In the data rows, 128 means zero.
Some points, each followed by its number:
[170  78  27 139 107 128  68 203  95  96 121 152 119 197 116 168 189  52 132  53 157  98 177  97 131 177 142 128] 0
[152  98 123  88 122  79  44 153  33 141 173 155 137 149 124 174  81 118 138 113 155 102 158  78 129 173 119 157] 1
[120 135 135 126 108 125 151 115 136 126 125 121 128 113 103 115 121 133 111 140 118 133 140 141 137 109 143 122] 2
[124 136 117 158 132 138 151 111 137 171 122 115 149 131 163  96 134 119 130 152 114 117  95 133 125 103 122 163] 3
[114 133 125 134 148 139 123 138 157 144  88 137 151 127 156 113 163 142 119 106 147 122 105 139 110  99 136 121] 4
[128 128 137 133 119 128 139 125 125 125 144 108 121 132 121 124 123 124 131 122 121 143 142 126 125 124 137 129] 5
[128 145 146 120 119 123 135 108 120 122 156 118 119 117 111 140  88 136 133 157 119 136 127 133 133 141 122 125] 6
[136 114 107 132 114 142  99 144 121 106 105 151 113 126 123 148 147 104 119 113 148 136 138 134 123 124 129 133] 7
[126 143 132 136 125 146 138 133 156 133 100 133 122 119 148 114 152 123 125 119 135 131 110 134 121 102 132 128] 8
[ 83 104 109 127 134  81 215  69 118 117 162  78 198 129  80 110  84 206 114 164  53 121 101 136 141 166 142  68] 9
[108 117 122 128 127 102 166 101 120 127 150 103 158 128 110 118 107 169 124 146  92 124 112 131 138 144 144  99] 10
[137 136 124 126 136 123 113 137 123 139 118 135 137 139 131 122 128 125 118 123 154 116 123 124 125 121 129 132] 11
[133 126 138 125 135 142 108 129 129 141 128 139 123 128 141 130 134 119 138 122 138 132 125 127 126 121 118 145] 12
[137 127 132 112 143 117 131 154 104 135 160 116 128 129 149 144 120 138 150 134 125 100 132 100 143 147 124 128] 13
[131 117 144 177 100 191 117 124 161 112 117 152  71  96 167 181 135  72 213 115  90 186  99 117 112 175  94 194] 14
[121 114  98 117 151  62 109  94  64 138 149 156 179 106 127 113 111 161  95 177 109  69  98 111 161 157 135 111] 15
[130 149 142 105  85 102 171 143 116 109 160  96  89 173  66 127  59 132  92 104 169 161 187 109  99 126 152 114] 16
[137 135 117 129  96 135 126 171 146 144 119  95 107 132 173 107 188  85 133 119 111 106 141 148 100  71 160 124] 17
[118 128 143 107 157  92 102 111 104 110 145 158 149 121  89 134 110 167 116 154 136 120 149 127 130 156 142 103] 18
[132 144 128 138 107 127 143 128 141 119 113 144 119  74 160 130 164 105 137 141 105 124 106 130 135 120 138 131] 19
[126 129 148 122 133 134 119 133 133 141 129 122 123 127 142 121 123 125 143 131 132 128 124 128 119 115 131 137] 20
[115 152 122 144 120 144 173 126 165 122  87 115 133  92 133 106 165 132 107 118 131 140 119 128 141  93 138 101] 21
[117 117 114 151 117 150 108 125 145 148 104 122 126 137 126 102 180 113 110 115 140 149 137 144 120  80 154 143] 22
[127 110 110 128 115 134 127 122 125 128 116 135 123 119 131 125 157 115 127 129 124 123 125 137 135 120 134 122] 23
[131 122 121 140 112 139 118 124 116 132 122 149 120  97 132 122 142 117 130 138 132 127 111 122 143 130 140 136] 24
Which three points above are nearest to each new point by angle, seen from the average point of the numbered points? Their numbers follow each, nearest first.
[111 118 111 135 116 118 140 125 129 128 121 129 134 118 135 112 156 128 112 128 118 126 128 121 128 111 150 118] 21 22 23
[125 134 142 122 117 121 149 116 123 114 145 134 119  85 130 144 104 139 144 152  95 125 130 115 142 143 118 120] 6 10 9
[136 153 115 137  99 125 135 121 127 127 101 114 126 118 104 120 119  96  91 132 145 145 153 143 142  99 143 132] 2 16 22
[142 139 114 127 145 119 109 130 120 146 105 136 143 139 131 113 136 128 108 128 164 117 119 133 124 113 132 132] 11 4 22
[132 134 129 124 104 133 124 156 136 132 123 104 127 139 141 120 158 104 132 120 117 117 128 137 121 101 152 118] 17 22 8
[119  83 109 128 178 143 128 163 122 150 166 115 141 183 162 120 153 160 165 105 121  96 131  98 141 135  96 117] 13 0 12
[131 131 117 133 124 122 125 137 132 116 117 123 135 131 125 124 141 128 112 125 128 119 133 134 135 119 138 116] 21 4 22
[135 143 135 104  91 107 154 140 113 113 153  99  87 165  73 130  60 127  93 100 161 161 180 111 105 128 149 115] 16 5 6
[160 138 128 136  82 120  90 125  78 118 176 143 100 135  93 152  86  56 134 138 122 150 164 126 121 161 131 171] 1 6 16
[137 145 136 126 133 120 124 124 132 124 117 148 146 104 147 134 134 126 143 144 120 109  95 138 123 153 128 121] 19 15 24
[153 157 128 124  97 125 113 157 111 135 159 114  83 138 125 150  96  84 120 102 162 135 179 102 126 123 140 145] 16 1 5
[145 140 110 137 120 134 143 139 151 106  89 147 121  89 181 152 161 122 154 114 142 129  92 110 157 151 112 129] 19 14 8
[129 140 137  94  56  85 183 149 103  89 177  66  60 202  20 137   8 144  68  91 190 180 213  94  90 138 159  98] 16 5 6
[127 124 142 128 119 121 150 126 119 129 157 100 129 129 123 130 112 121 136 127 111 143 142 125 134 123 149 129] 5 6 16
[124 125 120 123 135 108 126 117 107 132 136 136 149 119 128 123 118 136 115 144 123 110 118 126 136 138 129 124] 15 18 10
[129 139 119 141 141 127 135  96 129 162 113 126 154 144 116 107 110 140 101 155 142 124 112 165 122 110 128 136] 3 11 2
[140 201 169 152 109  80 159  98  99 142 173 132 122 109 148 131  34  97 125 203 124 137  96 121 129 154  99 172] 6 3 15
[ 70 158 179 154  95 144 236  59 193 128 117  83 124 102  87  87  97 156  96 192  67 193 120 196 108  79 128 125] 2 21 9
[ 98  95 141 134 159 182 132  82 162 114  76 145 144 148 102 136 139 168 126 122 134 178 128 170 121 134  79 116] 4 8 12
[120 117 145 128 125 143 135 122 140 114 138 118 112 151 111 141 110 119 139 122 113 172 158 142 112 130 112 141] 5 16 14
[132 129 130 119 118 125 127 137 120 127 142 118 111 130 123 137 116 121 130 125 135 133 148 114 126 128 130 132] 16 5 1
[133  97 111 134 177 157 106 141 137 132 127 141 140 156 156 149 162 154 155 111 126 107 111 127 133 147  84 133] 12 4 13
[114 107 114 153 122 153 104 121 155 155  96 124 130 144 125  95 195 106 103 111 145 149 136 157 123  62 161 148] 22 4 8
[129 133 116 124 138 131 117 116 126 138 125 121 128 159 107 119 119 135 101 127 155 131 140 140 121 110 119 134] 11 16 22
[145  96  74 124 128 116  94 156 109 114 121 128 134 163 126 151 161 102 128  99 131 109 142 120 128 153 127 126] 0 7 1
[133 132 112 124 110 106 124 148 117 120 130 126 131 129 138 124 138 117 114 118 131 111 142 112 127 125 152 115] 0 17 1
[134 131 129 124 131 154 117 146 148 117 107 127 109 149 117 134 141 126 129  99 159 147 140 138 108 108 122 122] 7 8 22
[101 116 106 160 137 132 146  78 144 108  75 162 180  78 149 128 186 127 135 170  59 116  60 150 144 168 117 114] 19 23 24
[133 126 109 133 129 108  96 143 121 149 107 154 145 116 148 104 199 114 110 115 159 103  84 107 124 102 179 133] 4 22 11
[132 125 126 134 125 142 120 131 133 135 132 126 117 146 124 128 126 110 127 124 135 141 145 141 122 116 117 149] 12 22 20
[121 119 141 103 130 123 139 164 136  87 122 146 117 135 125 159 118 158 147  84 140 121 125  83 109 172 129  85] 13 16 18
[ 95 161 160 143 109 140 199  81 169 129 124  99 117 100 100 103 104 143 104 170  97 171 130 163 116  93 134 123] 2 21 5
[110 129 150 138 123 144 140 107 148 136 127 116 133 120 117 114 126 133 131 141 107 157 132 159 119 107 130 132] 2 5 20
[128 117 125 133 139 148 121 126 139 126 121 132 124 137 132 138 135 131 137 118 131 138 127 129 123 127 116 137] 12 14 7
[116 139  97 139 169 141 122 125 163 130  75 154 155 105 153 105 205 151  94 118 130 101 106 145 141  84 126 100] 4 8 21
[ 93 182 112 162 107 145 233  99 199 122  32 118 128  48 158  87 196 149  83 120 133 125  97 119 168  53 152  64] 21 8 19
[139 133 132 119 139 129 123 124 130 142 134 126 133 146 119 124 100 145 131 131 154 124 122 126 130 131 117 137] 11 20 6
[134 140 152 131 131 117 127 117 114 147 151 110 146 147 128 113  88 114 135 157 103 131  99 148 110 153 138 144] 6 10 3
[120 132 137 136 150 133 132 141 146 161 122 136 144  62 228 108 205 138 173 150  96  88  64 112 141  98 154 127] 19 3 4
[138 173 147 142 114  94 156  95 109 141 155 130 132 109 139 132  62 111 122 177 116 134 101 124 121 148 119 148] 6 10 15
[121 110 104 123 115 141 128 116 134 122 112 132 129 116 137 129 162 115 126 132 113 124 123 132 132 116 132 127] 23 19 22
[121 121 142 126 138 125 134 117 117 129 151 125 130 131 115 132 101 151 133 138 125 135 133 131 131 140 115 131] 6 18 10
[119 140 150 129 101 154 126 161 160 122  87 151  93  52 179 130 200 102 158 102 112 142 123 115 132  90 169 133] 19 8 17
[133 144 125 139 112 127 146 141 144 114 110 151 118  62 167 134 161 106 142 142 102 122  97 129 140 119 137 133] 19 24 8
[155 127  90 131 113 116 110 176 112 132 135 115 121 191 131 112 148  90 117  89 155 107 146 112 111 122 161 125] 0 17 11
[147 130  91 131 115 114 110 180 111 137 139 111 125 201 128 106 151  87 109  84 153 110 136 112 108 118 160 126] 0 17 11
[114 133 128 135 154 137 129 147 174 150  71 133 159 131 158 103 180 142 110  92 156 126  90 150 105  90 143 119] 4 8 21
[135 121 115 128 118 139 109 138 125 108 111 140 118 125 126 140 138 111 122 117 140 134 139 136 127 126 126 131] 7 0 23
